One turn moves each row of this set onto another row. After a few examples, where does it send each row asked below?
mibe: [  1  38 -22  -6 -15  15 -22  16  25 -36  -2  25]
Tonan: [-13  -1  59  15  21 -13  42   3  13  15  14 -34]
roso: [ -4  -2 -41   6 -18  38 -40   4  26 -22   3  10]
dabol: [ 24 -16  64  21  41   4   9   1   6  -1  13 -48]
luze: [ 37   4  31  26  49  25  -6  14  33 -19  36 -13]
kibu: [  4  -2   8 -15 -36 -17  52 -21  34 -31   9  -1]
pirar: [ 22   5  23 -49  -4  32 -19  18  19  50 -20  11]
Pesal: [-14  -7  38  -4 -14 -23  67 -12  17  -8  -7 -25]
rolut: [ 34   7 -18   1  36   7  33  23 -15  27 -38  12]
Vevu: [ 11  24 -11  34  27  25 -28  30   3 -23  23  10]
nufik: [ 20  27   7 -25  25  16   5  24   9  46 -41  18]
gif: [-41 -24  23  15   3  -5  -6  11 -26  21 -36 -38]
pofu: [-15 -46  55  -9  44  12 -15  -1  24 -18   6 -39]
rigof: [ 32  12   3  -3  18  13  -1  18  55 -43  29  26]
tid: [ 22  10   4  -5 -29  -4  16 -11  47 -33  43  16]
mel: [ 14   2   6 -34 -20 -13  19   9  52 -50  -3  26]
Vinav: [-26 -22  50 -28  27  -4   0 -15  34 -24 -33 -40]
Fov: [-34 -21  34 -31 -40   8  16  -4  -8 -13 -31 -36]
Dipif: [ 34 -37  16 -48 -22  39 -16   5   3  37   3   3]
zovel: [ -3 -14  24  41  36  26 -12  29 -27  -2  23 -31]
fip: [-45 -31  -5  -9 -29  -5  12   8 -10  -5 -47 -17]
Mut: [ 24  17  27  15   8   8 -10   4  42  -7  61   7]
rozu: [ 18  -7 -19  -3   9  -5  46  31 -16  30 -39   8]
nit: [  6 -27  67 -12   5 -25  29  -7   0  -6 -17 -47]
teke: [  2 -20  40 -39 -27 -32  34  -3  25 -29 -26  -9]
Doviv: [ 18 -22  -3  11  34 -16 -30   9  22 -58  14  11]
simi: [-25 -17 -38 -14 -38  18  -2   2  16 -27 -29   8]
Buv: [ 27  17  26 -24   2  24 -23  19   9  63 -14 -10]
ziko: [ 41 -15   6 -27 -19  47 -27   4  11  44  12 -10]
dusas: [ 12  18  14 -11  15  -3  12  34  -8  57 -41  -1]
fetek: [ -1   6 -13  29  15  39 -57  12  10   4  12  -9]
Fevak: [ 46 -41 -24 -19 -25  46   7   6   0  18  12  -1]
darig: [  5  11  54  25  29   1   5  13  26  15  47 -16]
sofat: [-19  -7  20  33  26  19 -41  16 -14  24  -7 -35]
nal: [ 35 -35 -38  -6 -11  17  42  18 -14  10 -16   7]
bol: [  3 -45  29  11  45   6 -30  13  21 -37  26 -11]
pafel: [ 47 -35 -24   3  16  12  34  10 -34  15 -16   4]
miko: [-22  17   0 -37 -49   7   2  -1  21 -32 -29   3]
tenis: [ 46 -56  -5 -23 -15  28   9   3 -24  19   5  -2]
nonin: [-12   0  18 -29  11 -23   1 -21  36 -45 -46 -19]
pel: [ 10  -1  -6  -9  17 -32 -11 -11  34 -62 -20   9]
nes: [-26 -39  45   7   1  19  11  10 -30   4  -5 -55]

rolut turns into nufik
mel turns into teke
sofat turns into fetek
Now find these:
dusas turns into Buv
bol turns into Doviv
nes turns into zovel
tid turns into kibu

One turn moves each row of this set onto another row. After a few examples, where does it send each row asked below?
gota: [ 24   5 -20 -21   9 -43   1  16  -8  29   8 -24  27 -35 -16   5  41   4
  37  24   0]
Vipel: [-10  16 -34 -34  -1 -20 -59  43  18  17   1 -29   5 -41 -17  29   6   7
 -20 -14  27]
nev: [-35 -33  -1  11  49  11  21 -42  46 -20  18  -3  -2  16 -31 -12  13 -37
 -56 -15 -14]
Vized: [-54  16 -22 -19   4   8 -25 -27   7   3   9 -33 -13  24  29  54 -10  13
 -33 -14 -17]
madu: [ 18   8  -3  25  12 -18  16  40  36  11  71   5  21  63 -32   7   1  -8
   8  17 -15]
nuv: [ 42  -8 -28   2  51 -14 -62 -13  27  61   5  31  -8  -7  -7   2   6 -28
 -20   3 -19]
Piv: [-15 -13 -30 -14  43   6 -15 -18  20   9 -11  20  27   2 -23  -5 -21 -16
 -67 -53  -2]
roko: [-25  37  15 -31  34 -13   3 -35  13 -24  16 -20 -21 -42  -7  20 -14  23
  -3  40 -22]
nivu: [-21  -9 -12 -26  22 -27 -31   8  32  -7   8 -48 -28 -68  -3   5  43 -16
   5  13  -3]
pava: [ -7 -50 -12  33 -11 -10  -6  20  55 -10  67   6 -14  19 -26  44  25  22
  28   3 -20]
Meb: [ 15 -12   3  -4 -58  10   8   5  11  24 -29   6   7 -15   3  19  44  -8
   2  20  28]
faz: [ -8  34   1  43  34   8  34  10  34  -2  42 -21 -19  38   7 -26  16 -12
 -33 -24 -32]
vipo: [ 47  -6  34   9  -6 -52  11 -65  42  11  16  -9  -3  11  13  26   3  21
 -31  19   1]
Mukas: [  2 -51 -22  38  21 -18   2   6  45 -33  -6  29 -28 -45 -58  23   6  27
 -18  25  -9]
pufit: [ 19 -16 -16   7  41 -13 -15  11  43 -18  11  -9 -98 -13 -28  21  -4 -20
 -16   5 -11]
muru: [  6  25   1 -15  16 -15   0 -11  87  18  -3  35  16  21 -34  40   1   3
 -16   9  53]
biv: [ 29   1  -7  -1 -40  14  -8  16  52  23  29  14 -36  41 -11 -32 -19 -31
  -7   4 -24]
gil: [  9  34  51  50 -10 -52 -16  -1  22 -40  14 -29   3  11  -3  10   0  28
 -25  18   6]
Pamep: [ 17 -27 -25  40 -14 -10  23  -7  19  41  47  -5  24 -28  -3  27  44  39
  -1  38 -19]
Soz: [ -7  13  22 -23  73 -16  21 -24   5 -13   6  16  28   4  -5  -2 -13 -40
 -27  21 -13]
Bif: [  8 -28 -26   6  -4  -3 -24  31  46  18  54  38  11  27  -8  64 -29  17
 -15 -28  11]
kazi: [ 45   1  10  49   1 -53 -28 -27   9  14  18 -31  -1  -5  -6 -40   4  11
 -35   2 -37]
fenam: [-33 -22 -56   7 -27 -10  -2 -24  19  34  39 -28  11 -38  17  19 -41  17
 -16  -2  -3]
luba: [-49   7 -40  22 -11  -3 -11  25  59   3  20 -11  34  10  33  -1   4  26
 -46 -24 -40]
Lalen: [ 11 -25 -23  30  24  -6  14  17  64  -2 -18  -6 -40   4 -36  22  68  -8
 -56   1   5]
vebar: [ -7  23  -9  57  22 -13 -42  40  -1  -9  -7  20   9  -8 -43   3 -10   1
  20 -20  28]
kirap: [-18   0  28  -3  -5  18 -31  -2   4 -32 -22  38   9 -15 -13 -12 -24 -19
 -30  40 -32]

fenam turns into Vized
Mukas turns into pufit
Now find these:
gota turns into Soz
nev turns into pava
vebar turns into nuv
faz turns into Pamep
Vipel turns into Piv
vipo turns into gil
biv turns into Meb

